(in the rows, 128 means zero)
One turn moves every row onto another: examples first, then more rows asked:
zivel: [144 156 121 134 147 121 114 119 124 157 173 148 140 104 101 150 112 107]
Supag: [ 94 126 147 130 134 128 133 115 134 116 142  74 117 118 147 149 138 155]
tofi: [129 119 136 113 147 179 134 144 130 152 155 141 123 116 113 155 110 115]
tof: [131 121 134 165 145 162 113 126 118 137 135  83 134 112 109 160 132 145]
laluz: [151 113  96 129 122 175  81 107 135 134 107 135 127 142 146 138 116 137]
siko: [ 90 119 126 141 145 145 134 128 152 150 162 145 109 150 125 160 149 141]
penu: [136 128 101 105  83 132 126 145 146 110 137 170 117 129 157 130 103 113]
Mepi: [130 124 110 156 156 142 134  68 119 160 120 140 161 126 116 127 113 142]
Moko: [ 99 130 102 152 105 143 110 152 105 137 113 165 133 144  94 138 142 151]
Tizik: [140 137 151 136 116  93 128 125 136 133  72 130 146 169 133 139 117 140]
luti: [144 115 135 132 157  89 145 136 137 136 150 139 139 170 116 141  78 142]
Guzof: [119 148 113  82  97 119 150 137 149 108 112 158 135 140 115 112 108 122]
peg: [123 114 140 146 154 116 104 141 155  99 114 122 189 117 152 114 124 137]
sef: [ 95 129 191 132 131 115 132 114 134 115 107 124 141 106 119 124 101 136]
rufik: [101 128 123 142  94  65 114 125 124 149 123 142 132 127 123 113 129 136]
vade: [115 111 110 109 122 130 104 135 149  79 120 100 147 172 147 117 113 152]
lun: [137 157 116 144 149 123 102 130 101  96 152 180 124 142 102 119 131 119]
nusig: [139 153  80 123 119 120 151 132 103  97 107 162 153 113 135 147 102 152]
Gul: [130 135 108 141 129 141  83  87 122 133 120 125 108 108 143 151 159 112]
nunub: [134 124 121 120 134  74 178 107 132 117 166 125 132 117 128 129 119 135]
boz: [148 129  98 113  89 130 114 134 134 155 118 166 132 141  92 127  90 120]
Ruzez: [121 154  97 119 102 113 137 104 141 100 104  91 150 144 106 120 119 155]
tufu: [156 150 120 125 131 133  91 144 106 123 100 113 169 108 125 138 156 129]
zepit: [135 104  90 167 120 143 137 132 135 126  91 147 154 123 154 129 138 163]
bufa: [129 136 149 113 166 156  98 120 124 145 151 143 144 102 149 168 125 133]
zavi: [144 122 153 130 142 126 150  87 106 103 129 162 105 107 120 112 121 121]
gem: [131 131 120 104  97 115 108 104 111 126 104 116 154 119 115 108  73 153]
vaku: [158 100 130 124 110  91 160 156 140 111 137 141 135 142 136 123  89 149]
zakab: [111 104  73 134 116 122 157 132 168 120 153 158 138 108 132 131 112 124]
negir: [123 130 140 144 133 123 144 155 152  69 140 147 116 144 117 144 102 103]
vuz: [105 133  94 104 120 137  72  91 117 118 131 133 151 123 152 160 137 136]
puzep: [142 126 144 117 135 113 122 136 138 113 153 129 121 194 124 109 137 144]
mozoz: [119 122  88 131 118  90 132 116 130  91 117 128 152 178 108 122  99 136]
vuru: [172 139 142 121 139 149 108  89 108 131 122 101 123 138 133 106 125 153]
Sebim: [116 133  95 140 123 125  78 120 141 130 140 129 158  75 139 138  96 120]
zuz: [114  98 164 146 109 136  77 132 127 136 133 143 101 130 142 134 111 154]
sipe: [142  95 150 137 173 150 137  97 136 115 109 129 139 143 124 157 142 113]
vema: [102 107 124 131 123 127 110 137  96 112 137 153 112  92 121 182 124 127]
mepun: [154 125 128 146 120 149 117 148 155 103 139 130 156 139  92  85 101 120]
Tad: [163 114 133 155 142 105 110 108 131 138 134  78 117 121 119 139 146 139]
kibaz: [115 163 113 132 141 147 115 145 141 105 154 119 135  92 132 103 159 131]
budem: [104 107 111 104 147 142 156 103 124 101 134 165 136 139 144 114 109 176]

Guzof turns into bufa
vuru turns into gem
zepit turns into Moko
And these:
nusig turns into vema
luti turns into Tad
zuz turns into mepun
boz turns into zivel

One turn moves every row onto another: examples first, then more rows asked:
Pak: [160 112 114 130 107 124 127 123 153 158 120 121 132 119 125 136 161 132
 167  87 126 115 171 119 144 112 128 161 157  93 181 165 114 113 144 126
 139 123 102  85 110 149 131 139 163 130 119 148 141 152 161 133 161 166
 168 135 174 155 120 174 143 129 133 153 132 122 122 125 136 175 100  81
 121]
molop: [179  98 140 123  87 160 112 104 134 127  91 124 139 108 141 159 125 193
 137 120 163 120 106 127 168 140 118  92  95 134 128 121 174 135 183  93
 151 131  96 123 154 111 160 114 157  92  90 140 146 119 147  85 128 116
 124 132 146 138 149 199 101 161 131 177 147 122 156 156 138 166  92  74
 118]
debom: [147  79 109 122 119 141  73  86 131 108  83 126 104  80  98 154 119 173
 156  97 117 132 112 130 150 108 121 136 123 129 119 137 111 125 142 109
 127 111 115 104 191 123 134 126 135 145  98 125 170 127 139 118 111  93
 106 100 118 130 100 160 115 153 191 114 149 146 144 119 146 167  88 114
 131]
Gopon: [150  98 134  98 139 173 102 155 129 129 136 127 154 136 108 100 152 154
 116  96 119  95 134 141 167 105 125 112  98  94 153 182 135 120 144 115
 148  85 137 149 148 125 155 123 153 148 118 147 130 128 193 112 108 133
 137 110 134  95 141 186 115 120 140 106 153  83 133  77 149 144 140  83
  95]
Tas: [158 118 135 143 119 110 113 170  95 147 137 117 142 146 125 176 131 122
 148  76 121 140 137 119 164 146  94 147  88 125 135 132 109 100 149 126
 160  96 131 113 157 120 127 112 150 145  94 151 126 138 121 141 106  96
 135  92 131 165 114 157 149 140  83 130 142 142 160 106  86 140 107 101
  93]
tafu: [152 127 192 139 113 131  98 153 145 117 122 143 157 115 141 158 120 181
 134  86 124  96 107 130 158 107 102 159 105  78 133  87 109 120 142 122
 113 133 123 108 110 139 145 114 149 115 104 149 121 124 106 186 115  90
 126 121 112 132 156 193 173 153 175 132 112  78 111 118 158 156 114  65
 109]
mikef: [145 137 143 134 137 150  76  99 127 125 123 151 146 135  91 159 145 130
 140  96 115 128 122 141 165 138 124 155 150 126 134 114 132 109 119 141
 148 129 138 132 105 119 141 159 189  81 105 132 152 205 158 137 118  86
 143 135 126 166 169 154 143 133 103 152 180  80 145 125 167 154 144  80
 137]
Nefa: [120  96 165 143 156 153  95 105 120 143 110 141 117 125 141 135 158 121
 131 112  93 103 118 133  99 115 138 122 115  65 120  83 127 154 159  88
 120  75 122 146  85 132 145 122 147 138 129 174 170 122 177 133 122 143
 154 143 111 124 143 182 144  91 125 143 147 133 124 138 158 141 108 107
 104]
zuva: [114  80 203 175 125 136 107 121 104 118 127 139 145 127 170 147 134 202
 122  70 139 134 116 115 116 121 128  91 137 113 135 146 115 116 152 111
 171  89 125 124 136 102 163 176 122 100 108 123 144 105 155 162 159 140
 153 110 139 105 130 180 148 126 143 133 148 111 101 112 173 148 120 114
 112]
Degug: [172 125 189 127 128 167  94 122 126 163 132 122  91 137 163 137 124 137
 179 132 108 138 102 113 156  47 147 148 141 113 134  77 128 121 142 127
 128 145 114 116 142 112 174 145 125  84  94 108 162 116 152 129 137 129
 135 137 118 124 135 155 152 128  87 113 171 126 143 108 130 162  99 118
  91]
Mazu: [138 101 156 115 115 133 106  98 101 113  91 152 140 118 136 171 125 156
 134  92 162 145 140 155 175 116 100 111 146 104 134 133 101 123 162 126
 140  94 124 136  99 156 140 120 146  85  56  80 173 107 164 177  80 126
 117 157  86 137 155 160 121 148 117 115 160  83 119 144 117 134 122  74
 135]
Ribev: [146 117 167 120 135 105 124 150 136 110 100 163 103 115 119 127 145 164
 152  70  93 143 129 132 123  97 127 122 120 150 158  98 106 119 177 147
 157  96 128 105 142 152 152  98  94 124 134  95 165 123 170  92 153  79
 104 120 136 140 130 183 135 119  88 149 165 117 178 151 151 157 117  71
  93]
bunen: [161  92 163 124 126 165 107 120 110 162 108 120 140  95 105 167 129 147
 148  66 167 136 115 159 127  74  70  89 108 129 149 145 122 114 130  95
 120 139  93 110 152  98 115 132 134 130 144 111 155 101 120 112 123 115
 149 119 108 128 164 184 107  96 142 154 128 110 169 133 146 143 119 113
 144]
Memi: [145 103 181 129 132 137 109 109  90 127  94 152 124 133 145 143 166 131
 167  73 104  93 144 132 189 105 135 157 108 114 136 126 125 126 151 127
 120 103 124 151 137 118 125 154 116 151 101  92 110 137 126 183 132 121
  99  84 164 136 157 172 145 149  91 137 131 124 152 173 172 165  98  78
  74]
vozi: [150 118 132 106  94 163 104 126 137 136  94 141 123  79 119 174 123 177
 103 119 118 114 102 155 113  96 142 143 154 105 131 133 160 127 193 132
 146 122 143  98 114 161 148 120 146  94 109 103 162 165 127 143 114 124
 137 150 139 169 151 142 111 102  92 117 133 103 153  95 173 134 105 114
  75]

Mazu turns into Ribev
debom turns into bunen
And these:
Nefa turns into mikef
tafu turns into Degug
Tas turns into zuva

